Y: rows in a few groups, each row roughly a mix of its group's directions:
Y (107 x 11):
0:  1.276  1.504 -0.563  1.496  0.574  1.706 -3.604 -1.790  2.102  2.382 -1.929
1:  1.271  0.250  0.968 -1.317  1.147  2.392  2.202  1.328  4.428  0.261 -1.421
2:  1.710 -1.548 -0.110  0.753 -0.165  1.852  3.490  1.121 -3.354  1.414 -1.909
3: -2.455 -2.192 -2.328  1.646  3.167  0.133  0.526 -1.405 -1.138 -2.159 -1.573
4:  2.009 -0.807  0.036  1.751 -1.271 -1.339  4.377 -0.127 -2.673 -1.052 -1.049
5: -1.169 -4.510 -0.179 -2.429  1.690  1.266 -1.270 -0.207  2.368 -0.558 -0.133
6: -3.111  3.685 -1.918  0.738  0.244  1.220 -0.425 -0.416 -0.762 -0.672 -3.045
7: -0.931 -1.231 -2.601 -2.956 -2.989 -2.288 -1.648  1.753  0.320  0.201  1.305
8:  0.379  3.114  1.409  1.095  2.541 -0.714  2.511 -1.972 -0.120  0.713 -2.996
9:  1.997  3.510 -1.557  0.556 -1.543 -0.762  1.687  1.959 -0.373  1.423 -2.973
10:  1.544 -4.812  0.130 -2.238  1.306  1.121  0.896  0.782  0.168 -0.377  2.140
11:  0.771 -0.142 -1.501  1.339 -3.787  1.377  2.878  1.508  2.140 -0.437 -1.859
12: -0.029  2.747 -0.265  1.399  1.461  1.233 -2.361  3.815  2.469 -0.363 -0.315
13: -3.192 -0.584  2.014 -3.136  1.080  0.425 -0.815 -3.247 -1.382  0.838 -0.316
14: -2.912 -2.182  0.480 -2.706  2.394  0.879 -0.749 -0.716 -0.825  0.051  3.261
15:  1.419 -0.880 -1.502 -1.892  1.069 -2.664  0.419  2.778  3.329  1.962 -0.010
16: -2.489 -2.565  2.499  0.930  1.265  0.339  0.394 -1.711 -3.323 -1.915  0.548
17:  4.291  0.960  0.210  2.873 -2.349  0.627  0.990 -0.005  1.822 -0.403  1.298
18: -1.274  0.671 -2.762 -2.855  3.373 -2.033  0.828  0.187 -1.549  1.657  0.674
19: -1.042  1.806  1.857 -1.578  0.574 -0.694 -3.054 -0.375  4.039  1.237  1.133
20: -4.055  2.015 -1.694  0.386 -1.703 -2.066 -0.026  0.303 -2.618 -1.415  0.222
21: -0.412  1.487  2.757 -2.226  1.933 -0.833 -0.561 -0.433  4.259  0.869 -0.961
22:  1.349  3.266 -2.162  2.002 -0.872 -1.598  1.240  1.508 -1.964  0.814 -2.622
23:  1.553  1.967  2.036  0.707  1.558 -0.264  0.801 -0.592  0.168 -4.502  2.230
24:  1.017  0.297 -1.960 -1.772 -2.603  1.213 -3.534  2.085 -0.754  2.289 -0.833
25: -0.972  2.283  1.453 -0.913  1.863 -1.915 -1.527  1.287  2.992  1.202 -3.011
26: -3.733 -0.836  1.085 -3.418  2.108 -1.465 -0.940  0.198  1.474  1.283 -0.930
27: -2.417 -0.844  2.073 -1.675  2.821  2.619 -1.448 -1.619  1.966 -1.043  1.242
28: -1.716  2.626 -0.792 -0.823 -0.554 -1.738 -1.494  0.872  3.588  1.373 -2.731
29: -1.698 -4.758 -1.976  0.477  1.260  1.592 -1.007 -0.035  0.012 -1.978  0.991
30:  0.913  3.060 -2.042  3.243  1.015  1.624  1.180  1.023 -2.468 -0.771 -1.419
31: -2.128  5.085  1.401  0.449  0.368  0.756  0.395 -1.646 -0.162  0.419 -1.835
32:  0.489  3.680  2.079 -0.510  0.560  0.157 -2.886 -0.863 -0.200  3.440  0.180
33: -4.380 -1.681 -0.701 -1.708  1.981  0.188 -2.904 -0.986  0.071  0.870  0.375
34:  1.833  0.695 -1.741  0.145  1.876 -1.307  1.400  2.130 -2.837  0.552 -3.566
35:  4.507 -0.365 -2.234  0.347 -0.724 -0.169  1.967  0.895 -1.792 -0.178 -2.381
36:  1.070  2.963  0.682  3.705  1.538  2.504  0.220 -0.081 -2.577 -0.360  0.324
37:  1.505 -0.198  1.112  0.643 -0.948  3.157 -1.381  3.305  0.743 -0.926  3.261
38: -1.156 -0.350 -3.751  0.244  0.467  1.427  2.812  1.296 -1.148 -2.640 -1.992
39: -1.421  2.510 -3.176 -0.247 -0.051 -2.464 -2.880 -1.091  0.024 -0.276 -2.363
40:  1.355 -0.317 -1.002 -3.157 -3.560 -2.972  0.919 -1.877  0.239  0.027  0.925
41: -3.838 -0.472  0.931  1.075  0.833  0.429 -1.196 -2.007 -2.328 -1.912  2.701
42:  5.326  0.102  0.385  0.301 -0.540  0.544  1.596  0.664  1.373  1.258 -2.008
43: -0.116  3.709 -0.432  1.069 -1.660  0.106 -4.209 -1.025  1.644 -0.294  0.515
44: -4.767  1.772 -1.588 -0.320  0.177 -0.445  0.253 -2.096 -0.982 -2.352  0.146
45:  4.807  1.243  0.129  2.122 -0.137 -1.767  1.624  0.132 -1.622  1.298 -0.637
46:  2.406 -0.355  2.029 -1.139 -1.027 -3.559  3.098 -0.284  0.032  1.140 -1.913
47: -1.836 -1.121  1.991 -0.070  3.174  0.792  2.493 -0.418 -0.463  2.309 -2.908
48:  2.714 -1.534  2.593 -0.225 -0.212 -0.153  4.083  1.242  2.065  0.723  0.349
49: -2.651  1.674  2.320  1.052 -0.426 -1.489 -2.666 -2.509 -0.633  0.281  2.662
50:  1.217 -3.629 -1.013 -2.231 -0.705 -0.678  2.808  2.020 -1.954 -0.988  1.146
51: -2.406 -1.887 -0.131 -1.147 -0.491  0.764 -3.551 -0.412  2.616  1.994  2.140
52: -1.743  0.540 -1.726  2.618 -1.839  2.350 -1.719 -0.609 -3.494 -0.215  1.429
53: -1.182 -3.911 -0.829 -1.310  3.283  0.852 -1.106  0.782  2.205 -1.190 -0.986
54:  2.815 -0.152 -2.356 -2.592 -2.821 -2.205 -0.799  1.846  0.478 -1.305  0.825
55: -3.430 -1.598 -1.220 -3.614 -0.749 -2.461 -0.641  1.377 -0.608 -0.482  1.139
56:  3.358  0.181  0.902  0.898 -0.264 -1.236  3.802  2.498  1.256 -0.625 -1.581
57: -0.170 -1.125  1.324 -4.195 -2.747  0.660 -0.360 -1.809  1.386  2.367 -0.363
58: -3.760 -1.459  1.580 -1.456  1.316 -1.133 -0.633 -2.460 -0.048 -0.922  2.913
59:  2.777 -3.076 -0.525  0.630  0.637  0.134  4.310  0.710 -1.413 -0.172 -0.555
60: -2.914 -0.058  1.140 -3.113  0.326 -2.675 -1.822 -2.168  0.821  1.237  1.646
61: -3.998 -0.230  1.425 -0.587  1.187 -1.022 -0.988 -3.205 -1.955 -0.749  1.784
62: -1.111 -3.009  1.311 -1.973 -2.139  0.390  1.625  2.232 -0.674  0.259  3.305
63: -0.293  1.581  2.922  2.619  3.143  1.279  2.321 -1.055  1.231 -0.686 -1.306
64:  1.998  3.552  0.301  3.620 -0.928  0.773  0.748 -0.861 -1.473 -2.227  0.017
65: -2.571 -2.346 -0.406 -1.071  0.375  1.978 -3.155 -0.970  2.734 -0.414  1.915
66:  1.959 -2.239  1.565 -0.366 -2.536 -1.595 -2.156 -0.376 -0.454  0.701  3.714
67: -2.197  0.982  1.383  0.517  2.108  5.093  0.005  0.064  0.387 -1.086  0.050
68: -3.140  2.888  3.492  0.635 -1.513  0.282 -0.658  0.204  1.705  0.770  1.595
69:  0.398  0.801  2.085 -2.392 -1.187 -2.634  0.815 -4.209 -0.588  0.779  1.067
70:  0.085 -1.783 -2.191 -3.747 -1.794 -2.838 -0.473  1.916  1.126  1.019 -0.430
71:  1.296  1.781 -1.561  2.723  0.257  2.384  1.897  1.557 -0.469 -1.100 -3.432
72:  1.243 -0.890 -1.679  2.952 -0.627 -0.606  4.276  0.007 -2.309 -0.510 -1.087
73:  0.762 -1.678 -1.484 -2.376  1.518 -1.232 -2.230 -1.595  3.264  1.064  2.305
74: -0.223 -2.441  2.043  2.171  0.236  0.723 -1.906  2.668  0.297 -1.926  3.110
75: -3.196 -0.957 -0.280 -2.330  1.197 -1.887 -1.514 -1.912 -2.305  0.466  2.564
76: -0.854  1.270 -1.174  0.929 -0.080  2.011 -2.988  4.195  1.691  0.081 -1.289
77: -1.708 -1.382 -3.760 -0.278 -0.814 -1.116 -0.114 -0.515  1.804  0.754 -3.826
78: -0.657 -4.442 -0.459  0.768  1.049 -0.301  2.096 -0.304 -2.822 -1.877 -1.249
79:  0.342 -3.442 -0.114 -0.308 -0.500  0.617  0.003  3.801  2.674 -0.616 -2.238
80:  1.939 -2.205  2.808 -1.792  1.897 -3.532  1.502 -0.768 -0.955  0.362  0.107
81:  1.954 -3.098  0.680 -0.952 -2.665 -0.262  0.017  1.445  3.204 -0.851  2.157
82:  3.049 -2.290  1.020  1.166  0.008  0.877  4.228  0.769 -0.875 -1.174  1.169
83: -1.438  0.291  3.378 -0.780  1.075  1.969 -1.553 -0.407  3.172 -0.867  2.663
84: -1.439  2.943 -2.595  1.520  0.529 -1.260 -3.162 -2.131 -0.250 -1.709 -0.722
85: -3.956  1.504 -1.722 -1.486 -0.485 -0.203  1.611 -1.416  1.918 -2.830  0.207
86:  1.671  0.304  0.069 -0.283  0.840 -0.872  3.192  0.371  2.508  0.445 -4.294
87:  1.651  1.104  2.613 -0.500 -0.745 -0.079  1.018 -0.490  4.246  1.136 -2.741
88: -3.026 -0.368  0.718 -1.881  0.934  1.894 -3.047 -2.557  1.444  0.296  1.972
89: -3.510 -2.266 -1.162 -2.190  2.980 -1.904  0.875 -0.317 -1.146 -0.955 -0.700
90:  0.875 -0.605  3.105 -1.631  1.303  2.463 -2.290 -0.068  2.848  2.226  0.415
91: -2.910  1.413 -0.562 -2.213  0.760  1.405 -0.091  0.766  4.161 -0.053 -1.883
92:  4.074 -2.600  0.522 -0.102 -1.700  0.668  0.191  2.667  2.240  0.727  0.144
93:  1.400  1.862  1.001 -3.058 -2.591 -1.226  1.053 -1.927  1.099  2.909 -1.095
94: -2.663  2.182  2.232 -1.523  0.793  2.111 -2.731 -0.953  1.646  1.830 -1.014
95:  4.101  0.734  0.362  3.036  0.417 -0.678  2.382  1.763  1.768 -0.074 -0.665
96:  1.623 -1.292  1.266  4.747  0.246  2.297  0.185  1.706 -0.639 -1.596  0.083
97: -0.557 -1.434 -1.562 -0.354 -2.310 -0.647 -2.736 -0.408 -4.389  0.054  1.443
98:  0.791  0.680  3.117  0.670  1.972  2.337 -1.837 -1.329  3.350  1.652  0.051
99:  1.392 -4.313 -3.124 -0.773 -0.683  1.151  0.670  2.111 -0.442 -0.334 -1.336
100:  3.296 -0.155 -2.654  0.526 -1.546 -2.159  2.239  1.641 -1.554  0.957 -1.841
101:  1.161  3.824  0.691  0.469  0.860  1.073 -0.360  3.755  2.050  0.403 -1.591
102:  2.819 -1.553  3.601 -2.002 -1.208  2.305  0.976 -1.780  0.562  0.823 -0.681
103:  1.312  0.047 -0.927  1.414  2.391  1.458 -1.312 -1.836  0.703  2.655 -3.825
104: -1.449  2.719 -2.429  1.493 -0.719 -0.369 -0.974 -0.653 -3.894 -2.044 -0.841
105:  2.357  1.603 -0.936 -0.084  0.175 -0.194  2.517  2.531  2.901  0.307 -3.060
106:  0.443  0.076 -4.129  0.187  1.404  1.341  1.311  0.853 -2.583 -0.182 -3.080
which group is each row in? (one row of each group first):
-0.546  1.456 -1.980  3.801 -2.039 -1.767  2.790 -0.363 -1.489 -1.213 -0.148 | (33)
 0.315 -2.816 -2.584  2.001  1.149  2.413  0.401  2.570  0.715 -2.527  0.416 | (75)
-2.172 -1.936 -1.774 -0.370  2.587 -2.579  0.989  0.121 -1.747  0.264 -3.238 | (125)

 3.375  1.291  1.678 -1.453 -1.231 -1.372  1.944 -2.976 -0.789  0.804  2.099 | (125)
-3.583 -0.611 -1.113  1.297  2.155  0.743  0.787 -0.960 -2.924 -2.555  1.321 | (125)
 3.590 -0.938  0.515  2.485 -2.056  1.045  0.957  0.006  3.056  1.512  1.272 | (33)
 0.863  4.914  0.572  0.090 -0.617 -1.436  0.021  1.404 -0.355  1.932 -2.487 | (75)
-0.413 -2.782 -2.419  0.462 -1.637  2.585 -0.850  3.159 -1.606 -0.527 -1.671 | (75)
 1.917 -3.182 -2.425 -1.132 -1.256 -1.358  2.573  1.574 -0.381  1.801 -1.679 | (33)
 1.839 -0.298 -3.692  1.241  1.550  0.910 -1.788 -1.695 -2.713 -1.870 -0.943 | (33)
 3.220  2.522  0.860  3.340 -2.726  1.635  0.072 -0.090  0.688 -0.012  0.686 | (33)
 0.419 -2.206  2.466 -0.485  1.821  0.481  4.700  0.925 -1.272 -0.462  0.082 | (33)
-2.399  0.799 -1.628 -3.126  1.424  2.971  0.416  0.997  1.819  0.316 -2.332 | (125)
 1.049  2.833 -0.506 -0.544 -0.876  1.540 -3.329  0.139 -0.876  2.313 -3.106 | (33)
